The rows below fall into families. The same turns and mirrors carry the whole set onto itself and the rows of a family onto each other. For each named row, which other rows are in its family? Write them in the order they are listed.
These 16 rows form 4 families of 4 rows each.
temef: [  9.1   5.0   3.5  -0.7   6.8  -1.9   8.1   8.8  -7.3  -9.3 -14.4  -0.7
  14.4  17.7 -11.4  -8.4  15.5 -41.3  -3.4  10.6   7.0 -11.2  15.8]
nupe: [  8.9  -3.0  21.4  10.9  22.9   7.1 -13.3  -6.1 -16.2  28.3 -13.3 -12.5
  17.4  -6.0  20.9  11.6 -30.0  17.9 -14.6  -6.9  -2.4  14.6   6.0]
zako: [  8.1   9.3  15.0  -2.6   3.2 -29.3  -1.0  27.1 -26.5  -6.4   5.6 -17.5
  -1.0   6.1 -14.9  -5.6  -2.1  -7.6   9.8   1.3 -16.9  -7.4  -9.2]
der: [  3.1  13.3 -18.8  -1.9  -7.3 -35.3  18.2   7.6 -20.7 -14.7   2.5 -17.9
  17.7   0.0  -9.1  -3.6 -23.4  -9.1  11.0   3.9 -14.4   0.1  -3.0]
Refe: [ 31.6  26.3   6.4  18.1  21.0  22.5 -17.4 -18.8 -22.8  19.0  16.3 -17.3
   4.3   0.2  11.3  13.8 -19.4   7.9  -6.4   9.0   2.7  24.6   1.4]
varu: [-15.2  -1.6  -4.9  14.2  13.4   8.9  16.2  -8.9 -15.9  -9.5 -10.8   8.6
  37.7  11.3 -18.7  -1.4  -2.3  -9.6 -18.6  23.3   0.5  -2.7  -9.2]
sovu: [ -1.9  18.9  -5.3  -5.7   9.6   9.9  -3.7  -0.2  -2.3  25.1   7.0 -17.4
 -14.1  22.6   9.1  35.0 -23.2 -16.5  28.3   4.7  14.7   1.9   2.6]
kika: [ 30.9  28.7  17.1   6.0   9.0  26.8 -14.1   0.4  -4.8  23.3  -8.0 -14.9
   8.0   1.5 -10.6  23.5 -22.6  -2.9  -7.7  -8.8   9.5   2.3  -4.9]
Lozeg: [ -1.3   4.9   4.7  13.9  18.7  18.8 -11.8 -21.4 -24.6  14.8  -7.4  -9.0
  -6.7  23.3  22.3  21.7  -7.8 -14.1  28.9  -2.8  25.1   8.9  -5.4]
zudoz: [  8.3  -4.2  11.6 -15.8   6.8 -19.7  18.4   5.7 -22.9 -24.1  12.3  -9.6
   9.2   4.8 -12.1 -21.6 -20.0  -3.6  18.9  15.2  -6.5  14.7  -5.5]
fusu: [-19.4  -0.7  -6.8  10.5  10.1 -20.6  20.8   3.9 -28.9  -0.3   3.8   1.1
   7.3  -1.0 -17.7   3.5 -17.4   5.1   1.3  28.5 -16.2   6.4 -19.3]
sude: [ 28.5   8.5  25.8  16.2   2.1  15.2 -13.7  -7.3 -25.9  23.8  -4.8   6.0
  -9.0   6.4  10.5  16.3 -20.3   3.9  -3.6  -7.9  11.9  24.0 -14.3]
Zabu: [-16.1 -10.2  -0.9  -5.1  16.5   5.3  -4.4 -21.8 -16.5  18.1 -17.0 -14.6
   3.7   7.6  27.9  25.3 -22.5  -1.6   7.0   4.0  11.9  16.1  23.3]
sogip: [  7.5  18.5 -11.8   3.9  10.7  17.3 -16.9 -26.3 -17.6   9.4  18.5 -13.6
  -1.7  27.1  26.1  25.1 -18.9  -7.3   8.6  13.9   9.5  22.5   9.2]
Kevi: [ 14.5  -2.7   6.8  -3.6  19.1   0.5  15.2  -5.2  -6.1 -25.4  -5.3  -0.1
  31.3  13.0  -6.4 -31.3 -13.3 -25.5   4.2  16.3   2.2   3.7   0.6]
Muzi: [ 11.8   8.6  -6.5   7.7   4.8  -3.4  30.8   8.6  -6.2  -3.9   5.4  -7.8
  45.1   6.2 -11.7 -13.1  -0.7 -18.3  -6.4   4.4   7.5  -1.6  14.6]

The rest of the family of kika: temef, zako, sovu
The rest of the family of der: Lozeg, sude, Muzi
The rest of the family of Zabu: nupe, varu, fusu

